Here are some points, each followed by its number:
0.213 -0.489 0.450 0.641 -0.433 0.236 0.087 -0.867 -0.580 -1.005 -0.618 0.595 -0.279 1.935 -0.411 -0.329 -0.374 -0.162 0.813 -0.201 -0.629 0.631 0.245 -1.149 1.268 -0.306 -0.317 1.142 0.795 0
-0.386 -1.961 1.095 -0.312 -0.994 1.591 -1.588 0.193 -0.646 -0.653 0.032 0.334 -1.580 2.075 0.050 0.806 0.740 0.734 0.228 1.154 0.063 0.432 0.387 -2.475 1.535 -0.308 0.296 0.874 -0.659 1
-0.283 1.562 0.186 -1.464 1.748 -1.631 -0.588 0.328 -0.077 0.733 0.930 -1.226 1.112 -1.320 0.403 -1.242 -1.679 -0.005 0.073 0.574 0.032 0.332 0.841 2.058 -0.709 1.177 0.416 -0.623 0.260 2
-0.452 1.274 -0.262 -1.805 1.465 0.522 1.102 -1.000 1.190 0.000 0.354 -1.525 0.787 -2.118 1.258 0.788 0.229 -1.440 -0.914 1.009 -0.436 -0.288 0.133 -0.070 -1.997 -0.177 -0.788 -1.544 0.369 3
-1.412 0.140 -1.449 -1.124 0.903 0.213 -0.127 1.186 0.330 -0.706 0.607 -0.267 1.722 0.246 0.136 -0.690 -0.832 0.743 -1.023 0.335 0.541 0.358 -0.984 1.421 -2.169 -0.614 0.426 -1.068 0.359 4
-0.167 -0.375 0.945 0.509 -0.562 -0.128 0.109 -1.420 -0.465 0.132 -0.616 0.604 -1.336 0.320 -0.090 0.491 0.259 -0.154 0.974 0.337 0.083 0.039 0.033 -0.611 1.178 0.599 -0.349 0.588 0.894 5
-0.910 -1.867 -0.479 1.243 -0.868 1.596 -0.810 0.453 -0.387 -1.158 -0.806 1.103 -0.379 2.541 -0.269 -0.832 0.461 0.646 0.108 -0.151 -0.206 0.184 -0.285 -2.173 1.109 -0.871 1.007 0.562 0.281 6
-1.254 -1.107 0.590 0.768 -0.767 -0.520 -2.437 1.966 0.320 -0.947 0.544 -0.090 0.815 0.778 -2.772 -1.535 0.871 0.659 -0.258 -1.480 0.581 1.000 -0.268 -0.283 -0.148 -0.946 0.278 0.166 -1.663 7
0.059 0.425 -0.091 1.373 -1.498 -1.435 -0.313 0.609 -1.012 -0.301 -0.680 0.561 0.682 1.018 -1.692 -0.530 0.743 0.975 0.765 -1.894 -0.092 0.474 -0.405 0.104 0.842 -0.266 -0.698 1.717 -0.064 8
-0.927 -0.574 -0.546 0.771 0.085 1.972 0.834 -1.468 -0.643 0.440 -1.261 -0.400 -1.349 0.609 1.641 0.664 0.156 0.935 0.955 1.115 0.153 0.072 0.215 -1.571 0.477 0.456 -1.144 -0.562 0.912 9
0.961 0.293 0.038 0.709 -0.658 -0.904 -0.249 1.101 0.593 -0.042 0.177 0.314 0.540 -1.678 -1.489 -0.497 0.710 -0.553 -1.092 -1.209 -0.740 0.233 0.105 0.033 0.241 -0.821 0.401 0.281 -0.819 10
-0.534 0.339 -0.394 -0.969 1.517 0.160 -0.280 -0.197 0.329 0.152 0.147 -0.522 1.003 0.112 0.471 -0.683 -1.138 -0.653 0.164 0.555 -0.222 -0.102 0.373 0.224 -0.718 0.174 -0.113 -0.701 0.483 11
-2.349 0.262 0.644 -2.402 0.798 0.415 0.226 -1.882 -1.312 -1.313 -0.823 -1.507 -0.255 1.441 2.190 1.341 -0.516 -0.194 1.213 0.719 1.270 -0.909 -0.724 -0.393 -1.440 1.841 -0.871 -0.286 0.436 12
0.169 -0.157 1.027 1.822 -1.323 -3.223 -1.580 -0.005 -2.152 2.436 -0.604 0.130 -0.540 -0.115 -1.130 -0.204 0.111 1.551 1.820 -0.410 2.183 -0.377 0.654 0.245 2.154 1.361 -0.092 0.778 0.005 13
-3.105 1.017 -0.312 0.642 -1.000 0.597 0.483 -2.031 0.341 -0.122 -3.220 -2.126 0.161 -0.775 3.056 0.386 -0.565 -2.481 3.442 1.619 0.466 -0.300 1.721 -1.961 -0.319 2.035 -2.902 -1.422 2.555 14
1.728 -1.067 -0.673 1.587 -0.988 1.008 -0.561 2.802 1.873 -1.167 1.832 1.794 0.277 -0.597 -2.594 -0.798 1.098 -0.485 -2.661 -1.783 -1.483 0.587 -0.513 0.509 -0.315 -2.173 1.497 0.555 -2.482 15
1.383 0.343 2.412 -0.493 -0.374 -1.413 -1.250 -0.146 0.573 0.213 1.903 -0.135 -0.523 0.010 -2.382 -0.162 0.544 -1.006 -0.166 -1.867 -0.598 0.230 0.433 -0.198 0.297 -0.337 -0.267 1.550 -1.048 16
-1.099 -0.779 0.254 0.295 -0.656 0.146 -0.024 -0.196 0.746 -0.817 -0.996 -0.350 0.361 0.346 -0.185 -0.285 0.109 -0.764 0.739 -0.157 -0.615 0.321 0.569 -1.592 0.147 -0.302 -0.827 -0.692 0.891 17
-0.664 1.932 2.744 -3.456 1.010 1.349 -1.005 -2.523 -0.924 -0.587 0.423 -1.108 -2.392 1.459 2.946 1.408 -1.563 -0.976 2.140 1.370 -0.642 0.439 0.813 0.471 0.553 3.358 -1.591 2.148 -0.264 18
-0.548 -1.386 -0.855 -0.634 0.678 3.487 -0.388 0.411 0.872 -1.597 0.353 0.380 -0.700 2.346 1.545 0.287 -1.036 -0.741 0.071 0.554 -1.135 0.266 0.342 0.009 -0.720 -0.557 0.208 -0.035 -0.302 19
0.546 0.061 1.002 0.700 -0.985 -0.032 0.270 -0.771 0.568 0.149 -0.640 -0.169 -0.972 -1.297 0.098 0.613 1.105 -1.673 0.860 -0.176 -0.383 -0.559 1.332 -1.704 0.487 0.099 -0.692 -0.309 0.102 20
-1.322 0.082 -0.487 -0.229 1.898 -2.345 -0.154 -0.559 0.265 0.986 -0.144 -0.020 2.135 -0.696 -2.037 -2.802 -0.797 -0.104 0.116 0.505 0.701 -0.392 0.123 -0.433 -0.419 -0.484 0.905 -1.706 2.464 21
1.495 0.427 2.996 -0.298 -0.431 -2.102 -1.875 -0.074 0.029 0.018 2.165 -0.035 -0.850 0.126 -2.913 -0.557 0.325 -0.737 -0.028 -2.065 -0.433 0.548 0.541 0.285 0.921 0.190 -0.170 2.262 -1.516 22
0.494 -0.669 0.306 1.529 -1.239 -0.685 -0.990 1.455 -0.717 -0.060 -0.286 0.807 0.353 1.186 -1.926 -0.625 0.622 0.711 0.353 -1.082 0.110 0.478 0.281 -0.202 1.266 -0.578 -0.209 1.030 -1.080 23
-0.784 1.411 0.557 -0.302 -1.032 -2.112 -0.566 -0.141 -2.503 0.224 -0.692 -0.525 -0.517 0.295 -0.446 0.435 0.073 2.558 0.956 -1.546 1.352 0.581 -0.870 1.818 0.522 2.495 -1.164 1.522 -1.343 24
-1.608 0.333 -0.804 -0.842 -0.012 0.562 -0.723 0.532 -1.662 0.252 -1.024 -0.896 -0.331 0.459 1.282 0.040 -0.910 2.070 0.492 0.010 0.973 0.496 -0.421 0.883 0.179 1.658 -0.687 0.234 -0.919 25
0.148 0.272 -1.429 0.558 1.344 0.382 0.815 0.408 -0.533 -0.676 0.146 1.412 0.392 1.129 -0.773 -1.139 -0.803 1.157 -0.463 -0.739 -0.605 0.339 -0.977 1.576 -0.725 -0.047 0.728 0.402 -0.170 26
0.091 0.508 1.227 -1.379 0.065 0.322 -0.187 -0.865 0.314 0.660 0.630 -0.363 -0.836 -2.094 0.014 0.413 0.382 -0.303 -0.382 0.258 -0.177 -0.347 0.369 -0.656 0.481 1.056 0.076 0.228 -0.835 27
-1.763 -0.809 -0.917 1.186 0.161 -2.173 -0.773 0.727 -1.376 0.310 -0.889 0.614 2.167 0.827 -2.016 -1.887 0.314 1.326 0.305 0.070 1.675 -0.533 -0.652 -1.163 0.263 -0.595 1.026 -0.651 1.191 28
-0.383 -0.671 -0.507 1.204 -0.792 1.094 0.390 0.368 0.941 -0.572 -1.010 0.491 -0.057 -0.510 -0.583 -0.158 0.911 -0.654 -0.083 0.047 -0.626 0.476 0.201 -1.063 -0.059 -1.060 -1.077 -0.637 0.181 29
-1.379 -0.578 -0.360 0.621 -0.206 0.242 -0.337 -0.678 -1.591 1.497 -1.635 -0.369 -0.830 0.792 1.045 0.235 -0.338 1.633 1.689 1.750 1.231 -0.203 0.434 -1.163 1.607 1.071 -0.691 -0.481 0.970 30
-1.559 0.055 -0.655 -0.819 0.176 0.187 0.665 -0.425 -1.265 -1.764 -0.372 0.310 0.299 1.507 0.902 0.454 -0.514 0.506 0.128 0.042 0.946 -0.297 -2.064 1.207 -1.655 0.628 -0.195 0.365 0.751 31
1.207 0.122 -0.064 1.508 -0.537 -0.266 1.199 -0.452 0.425 0.721 0.115 0.852 -0.733 -1.227 -1.273 -0.066 1.114 0.686 -0.608 -0.847 -0.028 -0.203 -0.416 -0.136 0.524 -0.627 0.320 0.119 -0.118 32
-0.345 1.976 0.226 -2.073 1.922 -0.579 1.165 -1.204 0.396 0.133 0.377 -0.695 0.607 -1.125 0.432 0.289 -1.247 -0.735 0.486 0.242 -0.699 0.223 0.423 1.467 -1.760 1.016 -1.284 -0.338 1.178 33
-0.140 1.032 0.653 -0.004 0.124 -1.607 -0.311 -0.285 0.430 1.287 0.412 -0.560 0.015 -2.645 -0.601 -0.636 0.853 -0.625 -0.093 0.237 0.738 -0.878 0.556 -0.208 0.130 0.725 0.504 -0.414 -0.320 34
-0.871 -0.551 0.839 -0.737 1.135 -0.727 -0.513 -1.036 -0.531 1.365 -0.155 -0.616 0.183 0.160 0.158 -0.895 -0.108 0.159 0.677 2.188 0.901 -0.716 1.100 -1.879 1.030 0.139 0.867 -1.158 1.439 35
-0.808 -1.359 1.015 0.594 -1.621 0.495 -2.852 0.443 -1.139 -0.758 0.108 0.444 -1.011 3.071 -1.118 -0.781 0.059 0.907 1.179 -0.790 -0.012 1.017 0.574 -1.578 2.115 0.083 0.299 2.205 -0.536 36
New points follow, each followed by the numbers of its three nearest points above, nearest first.
0.289 -0.306 -1.582 -1.947 1.357 4.033 1.035 1.006 1.312 -1.458 1.014 0.231 -0.070 -0.237 2.033 1.017 -0.696 -0.020 -2.510 1.411 -1.632 0.821 -1.082 1.019 -1.623 -1.255 0.203 -0.693 -1.046 19 4 3
1.210 0.400 -0.130 -0.238 0.620 -0.324 0.225 0.307 -0.547 -0.377 0.854 1.058 0.269 0.691 -0.811 0.073 -0.769 0.788 -0.645 -1.176 -0.648 0.430 -1.031 1.953 -0.252 -0.198 0.105 1.296 -0.888 26 10 32
0.163 0.458 -0.572 1.004 -1.032 -0.435 0.893 0.271 -0.656 -0.396 -1.022 0.642 0.618 0.309 -0.666 0.110 0.469 0.981 0.403 -1.109 -0.406 0.626 -0.815 0.116 0.196 -0.471 -1.160 1.008 0.208 8 23 32
0.516 0.256 -0.245 -0.362 0.662 -1.507 0.803 0.182 -0.492 0.425 0.146 0.849 0.631 1.220 -1.227 -0.949 -0.936 0.765 0.164 -0.525 0.735 -0.020 -0.208 1.546 -0.373 -0.193 0.590 0.061 0.952 26 11 4
0.461 -0.228 -1.196 0.737 0.546 -0.454 -0.069 0.467 -1.234 0.950 0.367 1.286 0.280 0.569 -1.140 -0.841 -0.667 2.786 -0.799 -0.614 0.127 0.776 -0.972 1.496 0.832 -0.279 1.301 1.027 0.101 26 23 8
-1.040 -1.104 1.182 0.472 -1.462 0.069 -2.821 0.045 -1.180 -0.567 0.115 0.223 -0.762 2.637 -1.067 -0.805 -0.051 0.821 1.329 -0.709 0.069 0.819 0.703 -1.575 2.026 0.526 0.083 2.170 -0.358 36 1 0
-0.650 -0.212 -1.847 -1.534 2.339 -0.379 0.711 0.238 -0.690 0.708 0.213 -0.871 1.457 0.178 0.548 -0.802 -1.861 2.319 -1.022 0.552 1.223 0.322 -0.750 2.278 -1.101 -0.304 0.677 -1.730 0.742 4 11 2
2.219 0.615 0.124 0.442 -0.453 -1.055 0.236 0.430 1.005 0.354 1.448 0.213 0.403 -1.819 -0.612 0.527 0.002 -1.347 -1.183 -1.530 -0.504 -0.320 -0.085 1.605 -0.605 -0.185 0.345 0.300 -1.043 10 32 16
-1.036 0.963 -1.725 0.112 1.082 -0.178 -0.207 1.549 0.748 -0.974 0.988 0.379 2.327 -0.577 -0.876 -2.070 -0.408 -0.282 -1.429 -0.376 -0.079 -0.141 -1.021 1.520 -2.173 -0.286 1.355 -0.596 -0.516 4 26 11
-0.946 -0.649 -0.444 0.673 -0.300 2.152 0.161 -0.904 -0.328 -0.280 -1.048 -0.224 -1.285 0.981 1.299 0.504 0.274 0.603 1.049 0.865 -0.141 0.404 0.266 -1.433 0.409 0.210 -1.016 -0.180 0.229 9 5 17
-0.641 -1.025 -0.918 -2.169 0.326 4.212 -0.037 1.080 0.907 -2.670 0.169 -0.677 -0.681 2.696 2.524 1.412 -1.209 0.238 -0.457 0.193 -0.970 0.962 0.046 0.629 -1.760 -0.369 -0.364 -0.451 -1.621 19 31 4
-0.420 -1.352 -0.833 -0.639 0.216 3.310 0.225 0.517 1.440 -1.724 0.183 -0.340 -0.547 0.641 1.548 1.040 0.399 -0.672 -1.107 0.704 -0.864 0.098 -0.104 -0.882 -1.504 -1.345 0.139 -0.920 -0.992 19 29 17
0.851 -0.032 0.101 0.674 -0.662 -0.902 -0.377 1.177 0.481 0.045 0.349 0.538 0.500 -1.332 -1.546 -0.674 0.676 -0.473 -1.118 -0.972 -0.625 0.252 0.082 -0.351 0.431 -0.840 0.612 0.351 -0.823 10 32 23
-3.186 1.181 -0.842 0.498 -0.697 0.918 0.600 -1.680 0.736 -0.231 -3.087 -2.147 0.535 -0.707 3.168 0.259 -0.661 -2.476 2.922 1.264 0.127 -0.365 1.659 -1.749 -0.907 1.737 -2.626 -1.721 2.593 14 9 17
-0.916 -1.611 0.687 0.653 -1.061 0.198 -2.447 1.879 0.345 -1.214 0.836 0.196 0.652 1.169 -2.826 -1.388 1.340 0.377 -0.536 -1.077 0.327 0.973 -0.223 -0.868 0.064 -1.527 0.633 0.311 -1.792 7 23 10
-0.248 1.982 0.359 -1.768 1.738 -0.709 1.382 -1.515 0.269 -0.036 0.354 -0.529 0.437 -1.045 0.299 0.294 -1.019 -0.797 0.355 0.182 -0.687 0.146 0.277 1.159 -1.566 0.931 -1.366 -0.113 1.192 33 11 3
0.208 -0.189 -1.589 0.394 1.475 0.799 0.608 0.793 -0.572 -0.991 0.454 1.731 0.344 1.709 -1.251 -1.358 -0.954 1.561 -0.845 -0.536 -0.774 0.555 -1.144 1.871 -0.742 -0.489 0.927 0.514 -0.446 26 4 31
0.498 0.251 0.655 -2.269 1.585 2.954 0.345 -0.394 0.707 -1.486 0.841 -0.861 -1.321 1.552 2.777 1.481 -0.785 -1.131 0.085 0.844 -1.544 0.046 0.840 0.412 -1.373 0.505 -0.341 0.167 -1.377 19 11 3
-0.006 -0.474 0.855 0.567 -0.571 0.375 0.094 -1.343 -0.280 -0.254 -0.344 0.632 -1.494 0.475 -0.137 0.550 0.181 -0.454 0.818 0.271 -0.402 0.133 0.201 -0.613 1.069 0.385 -0.406 0.904 0.674 5 0 20
-1.133 -1.754 -0.840 2.579 -1.506 -1.196 0.865 -0.426 -0.247 1.330 -1.879 1.012 0.757 -0.337 -1.593 -0.649 1.486 0.385 0.579 0.391 1.473 -0.947 -0.280 -2.489 1.258 -1.156 0.409 -1.465 2.697 28 29 17
0.114 0.670 -0.168 -0.816 -0.246 0.471 -0.830 0.998 -0.680 0.308 0.088 -0.534 -0.355 -0.281 1.394 0.410 -1.102 0.742 0.211 0.668 -0.317 0.524 0.552 1.296 0.231 1.096 -0.637 0.652 -1.151 25 11 27
-0.674 -0.591 0.442 -0.694 -0.530 1.799 -1.568 0.889 -0.511 -1.490 0.072 0.457 -1.122 1.924 0.381 0.235 0.046 0.320 0.548 0.136 -0.480 0.412 0.261 -0.481 0.687 0.566 0.012 1.365 -1.579 1 36 0
-2.035 -0.432 -0.491 1.075 1.054 -2.158 -0.672 -0.677 -1.772 1.316 -0.805 0.048 1.293 0.667 -2.062 -2.117 1.053 2.131 0.305 1.627 2.206 0.064 -0.826 -1.392 0.708 -0.674 1.030 -1.174 1.572 28 21 35
-0.830 0.863 0.420 0.469 -0.283 -0.979 -1.786 0.162 -1.527 0.272 -0.300 -0.420 0.145 1.034 0.925 -0.380 -0.931 0.425 1.691 -0.181 0.563 0.162 0.538 0.670 0.679 1.949 -0.386 1.237 -0.256 25 24 5
0.216 -0.584 0.019 -0.727 0.704 0.058 -0.671 0.441 0.564 0.054 0.955 -0.339 0.288 0.974 -0.375 -0.092 -0.558 -0.569 -0.273 -0.395 0.554 -0.097 0.085 0.598 -0.878 -0.854 0.272 -0.235 -0.315 11 4 26
2.044 0.033 -0.123 1.567 -1.930 0.571 0.145 1.570 1.271 -1.163 -0.085 0.934 -0.213 -0.898 -0.526 0.592 0.829 -1.743 -0.242 -1.826 -1.461 0.263 0.490 0.834 0.122 -0.976 -0.567 0.730 -1.638 10 29 32
-1.241 -0.692 -0.626 0.277 0.058 0.463 -0.069 -0.710 -1.236 1.269 -1.383 -0.378 -0.463 0.577 1.200 0.315 -0.105 1.226 0.990 2.088 1.237 -0.264 0.300 -1.228 1.238 0.718 -0.196 -0.845 1.005 30 9 35
-1.109 0.959 0.161 0.261 -0.454 -0.793 -1.516 0.142 -1.321 0.173 -0.656 -0.573 0.253 0.800 1.289 -0.352 -0.953 0.414 1.807 -0.014 0.624 0.147 0.601 0.596 0.342 2.054 -0.521 0.995 -0.017 25 30 5
-0.603 -1.504 -1.045 -0.855 0.554 3.824 -0.408 0.604 0.943 -1.840 0.116 0.112 -0.912 2.568 2.125 0.705 -1.313 -0.653 0.235 0.766 -1.239 0.510 0.247 0.163 -0.647 -0.472 -0.186 0.034 -0.365 19 11 6
1.516 -1.241 -0.606 1.839 -1.560 0.592 -1.293 3.072 1.695 -1.270 1.715 1.923 0.265 -0.065 -3.275 -1.224 1.207 -0.081 -2.346 -1.955 -1.219 0.800 -0.431 0.235 0.108 -2.277 1.484 1.109 -2.691 15 10 7
-2.260 -2.044 -2.147 2.264 -1.308 1.371 -0.903 1.339 -0.186 -1.164 -1.921 1.114 0.866 2.112 -0.274 -1.491 -0.586 0.823 0.734 0.464 0.263 1.118 -0.553 -0.628 0.827 -0.926 0.046 -0.579 1.227 6 29 17
-0.217 0.677 -1.709 -0.810 1.347 -1.060 0.993 -0.111 -2.398 1.483 -0.351 -0.461 0.361 0.544 1.068 0.237 -1.679 4.185 -0.451 0.810 1.329 0.849 -1.310 2.409 0.056 0.605 -0.008 -0.222 0.884 25 26 31
-0.991 2.699 0.517 -1.764 1.167 -2.212 2.285 -2.912 -0.921 0.268 -0.142 -1.587 0.909 -1.479 0.601 0.247 0.119 0.524 -0.078 -1.406 0.766 -1.091 -1.055 -0.115 -1.726 1.787 0.109 -0.186 1.933 33 3 34
-0.588 2.125 2.817 -3.592 1.225 0.832 -0.585 -2.940 -1.186 -0.199 0.452 -1.295 -2.257 1.044 3.039 1.373 -1.670 -0.680 2.219 1.282 -0.478 0.255 0.856 0.791 0.503 3.681 -1.488 2.065 -0.020 18 12 33
0.189 0.025 0.931 1.699 -0.927 -3.533 -0.985 -0.330 -1.697 2.865 -0.629 -0.002 -0.229 -0.890 -1.095 -0.172 0.103 1.070 1.655 0.035 2.191 -0.759 0.742 -0.073 1.860 1.328 -0.008 0.079 0.532 13 34 5
0.167 -0.644 -0.836 1.166 -1.140 1.744 0.126 0.923 0.847 -0.959 -0.148 0.830 -0.547 0.517 0.470 0.182 -0.276 -0.341 -0.032 -1.107 -1.141 0.558 0.019 0.240 -0.043 -0.425 -0.013 0.605 0.111 29 0 17
0.038 1.267 0.444 -0.223 0.519 -1.454 0.187 -0.726 0.526 1.553 0.422 -0.659 0.260 -3.017 -0.309 -0.425 0.621 -0.607 -0.341 0.415 0.768 -1.042 0.389 -0.271 -0.077 0.778 0.486 -0.831 0.077 34 27 2
-0.118 0.307 -0.721 -1.149 0.171 0.591 1.523 -0.205 -0.082 -0.274 -0.573 -0.710 0.205 -0.017 1.360 0.670 -0.131 0.905 -0.656 -0.496 -0.465 -0.216 -0.397 -0.310 -0.557 -0.142 -0.141 -0.459 0.550 11 31 17
0.395 0.638 -0.197 -0.872 -0.125 0.665 -0.903 1.291 -0.807 0.071 0.216 -0.267 -0.468 0.242 1.220 0.447 -1.326 1.269 0.064 0.616 -0.504 1.058 0.414 1.818 0.433 1.009 -0.585 0.971 -1.466 25 11 27
0.229 -0.644 0.052 -0.790 1.023 0.088 -0.366 0.154 1.040 0.040 1.100 -0.688 0.603 0.535 -0.071 -0.083 -0.844 -1.080 -0.279 -0.108 0.369 -0.332 0.186 0.567 -1.093 -0.852 0.225 -0.603 -0.088 11 4 17
1.225 0.289 0.046 0.905 -0.870 -0.936 -0.163 1.072 0.716 -0.059 0.282 0.305 0.658 -1.960 -1.568 -0.344 0.686 -0.595 -1.004 -1.146 -0.815 0.383 0.147 0.258 0.326 -0.786 0.086 0.276 -0.974 10 32 23
-0.527 -0.529 -1.907 0.813 0.284 -2.698 -1.193 2.740 -1.074 1.217 0.043 0.424 2.334 -0.730 -1.758 -1.927 -0.725 2.328 -1.119 -0.486 1.591 -0.183 -0.629 1.496 -0.031 -0.480 1.753 -0.943 -0.116 28 4 21
0.744 0.574 2.313 0.660 -1.391 -2.755 -1.272 -0.648 -1.146 1.028 -0.324 -0.107 -0.579 -0.152 -1.540 -0.152 0.658 0.210 1.716 -0.541 0.501 0.319 0.937 -0.545 2.065 0.686 -0.653 1.448 0.006 13 5 8
-0.241 0.744 -2.464 0.083 1.691 -0.538 0.597 1.512 1.133 0.607 0.705 -0.708 2.005 -1.315 0.364 -1.230 -1.265 0.126 -1.374 -0.766 0.508 -0.250 -0.458 2.930 -2.524 -0.993 1.037 -1.729 0.686 4 2 11
-0.367 -0.594 -0.645 0.941 -0.753 1.214 0.435 0.182 0.755 -0.732 -0.957 0.356 -0.127 -0.275 -0.171 -0.024 0.598 -0.717 0.015 0.240 -0.603 0.486 0.138 -0.725 -0.124 -0.951 -0.967 -0.670 0.382 29 17 20
-0.248 -0.942 1.162 0.829 0.177 -1.296 -1.936 0.144 -0.689 0.968 0.068 -0.144 0.298 1.557 -0.676 -0.922 -0.213 -0.973 1.105 1.659 0.912 -0.339 1.230 -2.347 1.637 -0.106 0.267 0.194 0.932 35 0 5
-1.099 1.273 -0.147 -0.010 0.845 -2.211 1.856 -2.392 -1.407 2.857 -1.774 -1.002 0.072 -1.903 1.146 0.870 -0.310 1.633 1.630 1.452 2.053 -0.670 0.034 0.129 0.098 1.746 -1.291 -1.628 2.439 30 35 9
0.814 0.803 0.435 0.775 -2.334 -1.397 -0.292 0.550 -3.268 0.015 -1.085 1.709 -1.452 1.618 -0.288 0.724 -0.134 3.638 1.172 -1.921 0.547 1.091 -1.755 2.479 2.259 2.054 -0.837 3.635 -1.159 24 8 13
-0.130 -1.156 -1.142 0.451 0.088 0.924 -0.190 1.166 0.224 0.064 0.048 0.808 0.105 1.223 -0.669 -0.539 -0.233 1.270 -0.070 0.005 0.037 -0.163 -0.014 0.320 0.123 -0.737 0.921 -0.412 -0.217 26 6 23
0.343 -0.025 1.078 -1.152 0.514 -1.383 -0.485 0.290 1.214 0.227 1.071 -0.988 0.357 -1.667 -0.896 0.008 0.820 -1.414 -0.565 -0.816 1.147 -1.598 0.325 0.388 -0.986 0.243 1.275 -1.239 -1.232 34 27 10
0.288 1.647 0.989 -2.908 1.647 3.180 0.911 -0.818 3.631 -2.212 1.907 -1.657 -0.134 -1.757 2.209 0.864 -0.280 -4.566 -1.073 1.007 -2.779 0.099 1.276 0.005 -2.804 0.110 -0.497 -0.997 -0.786 3 33 11
-0.468 -1.736 -1.327 -0.764 0.539 4.128 -0.521 1.064 0.981 -1.903 0.309 0.387 -0.611 2.791 1.844 0.436 -1.313 -0.487 -0.315 0.584 -1.286 0.502 0.097 -0.049 -0.646 -0.825 0.287 0.036 -0.517 19 6 1
-0.509 2.546 0.501 -1.844 0.811 -1.597 2.560 -2.659 -0.778 -0.070 -0.246 -1.306 0.115 -1.249 0.910 0.730 0.307 0.566 -0.260 -1.473 0.567 -0.750 -1.043 0.190 -1.546 1.717 -0.176 0.022 1.441 33 3 12
0.469 -0.293 -0.532 0.923 -0.159 -0.874 0.263 0.816 0.961 0.126 0.065 0.127 1.173 -1.016 -0.802 -0.630 0.725 -0.823 -0.952 -0.327 0.391 -0.494 -0.041 -0.187 -0.599 -1.302 0.870 -1.066 0.141 10 32 29
-0.417 -1.959 1.222 -0.025 -1.224 0.931 -1.956 0.432 -0.746 -0.452 0.222 0.577 -1.222 1.604 -1.134 0.055 1.166 0.916 -0.066 0.682 0.134 0.204 0.415 -2.864 1.962 -0.769 0.833 0.971 -0.926 1 36 6
-0.669 -0.640 -0.912 -0.312 -0.017 3.343 0.089 0.568 1.797 -2.217 0.121 -0.076 -0.423 1.447 1.628 0.239 -1.293 -1.765 -0.051 0.029 -1.853 0.984 0.549 -0.074 -1.339 -0.503 -0.937 -0.114 0.132 19 29 17
-0.526 -1.807 -0.161 1.368 -0.943 1.174 -0.789 0.545 -0.524 -1.164 -0.604 1.296 -0.459 2.407 -0.539 -0.717 0.548 0.637 -0.042 -0.502 -0.496 0.280 -0.436 -1.899 1.240 -0.819 0.980 0.805 0.085 6 0 1
-2.549 1.672 -0.515 1.357 -2.750 -3.252 0.206 0.130 -1.685 0.420 -2.654 -1.244 1.015 -1.860 0.031 0.524 0.403 1.066 2.468 -1.505 2.504 0.084 -0.803 1.412 -0.858 2.003 -3.056 -0.207 0.878 24 13 25
-0.634 -1.782 0.915 -0.094 -0.948 0.834 -1.681 0.151 -1.139 0.029 -0.197 0.416 -1.222 1.549 -0.706 0.152 0.933 1.184 0.325 1.063 0.517 0.250 0.311 -2.464 1.872 -0.324 0.602 0.716 -0.563 1 6 36
1.792 -0.706 0.945 -0.696 -0.659 2.597 -0.661 1.848 1.407 -1.676 2.149 0.519 -1.282 0.249 -0.930 0.927 0.524 -0.213 -2.161 -1.066 -2.324 1.713 -0.313 0.881 -0.093 -1.065 -0.082 1.308 -3.335 15 10 16
0.413 0.900 0.874 0.515 -2.062 -1.272 -0.311 0.020 -3.074 -0.069 -1.051 1.412 -1.359 1.743 -0.123 0.822 0.127 2.883 1.247 -1.516 0.561 0.681 -1.424 1.191 1.983 2.012 -0.815 3.530 -0.776 24 8 13
-0.060 -0.158 0.558 0.651 -0.171 -0.205 0.740 -1.381 -0.390 0.921 -0.380 0.094 -0.941 0.467 0.095 0.680 0.579 0.314 0.583 1.087 0.383 0.317 -0.041 -0.729 0.869 -0.048 -0.437 -0.270 1.529 5 9 0
-0.706 -0.614 -1.867 -0.889 1.920 0.818 1.260 0.823 0.464 0.497 0.370 -0.178 1.178 -0.420 -0.249 -0.649 -0.818 1.761 -1.695 0.315 0.090 0.183 -0.849 0.832 -1.485 -1.153 0.381 -2.110 0.697 4 11 26
-0.826 1.619 0.368 -1.978 2.160 -1.193 -0.927 -0.033 -0.511 0.955 0.818 -1.501 0.894 -0.598 0.970 -1.315 -2.195 0.241 0.490 1.178 0.270 0.323 1.143 1.916 -0.482 1.742 0.314 -0.586 0.386 2 11 33
0.851 0.338 1.429 1.023 -0.694 -3.048 -1.146 -0.267 -1.266 1.742 0.001 -0.289 -0.025 -0.467 -1.322 -0.453 0.253 0.462 1.035 -0.430 1.193 -0.413 0.985 -0.619 1.833 0.694 -0.013 0.838 0.028 13 34 23
-1.890 -0.335 1.324 0.084 0.558 -1.127 -0.638 -2.093 -0.962 1.319 -1.002 -0.828 -0.378 -0.058 0.197 -0.540 0.741 -0.620 1.639 1.113 1.786 -1.463 0.536 -2.783 0.999 1.075 0.295 -0.890 1.969 35 30 5
-0.384 -0.340 1.366 0.292 0.390 -1.412 -1.984 -0.262 -0.516 0.905 0.154 -0.566 0.337 1.298 -0.222 -1.000 -0.464 -1.446 1.365 1.368 0.911 -0.497 1.405 -2.243 1.283 0.377 0.070 0.253 0.824 35 5 17
-2.096 -2.327 0.870 -0.739 1.394 1.268 -1.668 -1.746 -0.947 0.131 0.045 -0.027 0.010 2.847 0.977 -0.695 0.681 -0.761 1.000 3.221 1.361 -2.504 0.419 -4.760 0.980 -0.058 2.499 -0.709 1.695 35 1 6
-0.354 -1.288 -2.592 -0.236 0.841 0.502 1.840 1.076 -0.231 1.148 -0.948 0.146 1.006 -0.373 0.655 0.031 -0.141 2.529 -1.516 1.438 1.444 -0.514 -0.830 0.241 -0.525 -1.612 1.119 -2.783 0.916 4 11 26
-1.284 -1.189 0.790 0.593 -0.913 -0.466 -2.492 1.709 0.070 -0.771 0.493 -0.167 0.721 0.799 -2.587 -1.328 1.067 0.664 -0.140 -1.144 0.680 0.933 -0.007 -0.648 0.044 -0.925 0.311 0.152 -1.573 7 23 8
-0.946 -0.233 -1.093 -1.111 1.600 3.595 1.186 -1.387 0.501 -1.044 0.254 -0.345 -0.625 1.643 2.066 -0.064 -0.679 0.292 -0.373 1.250 -1.367 0.141 -0.161 -1.288 -0.634 -0.317 0.704 -0.205 1.509 19 9 11
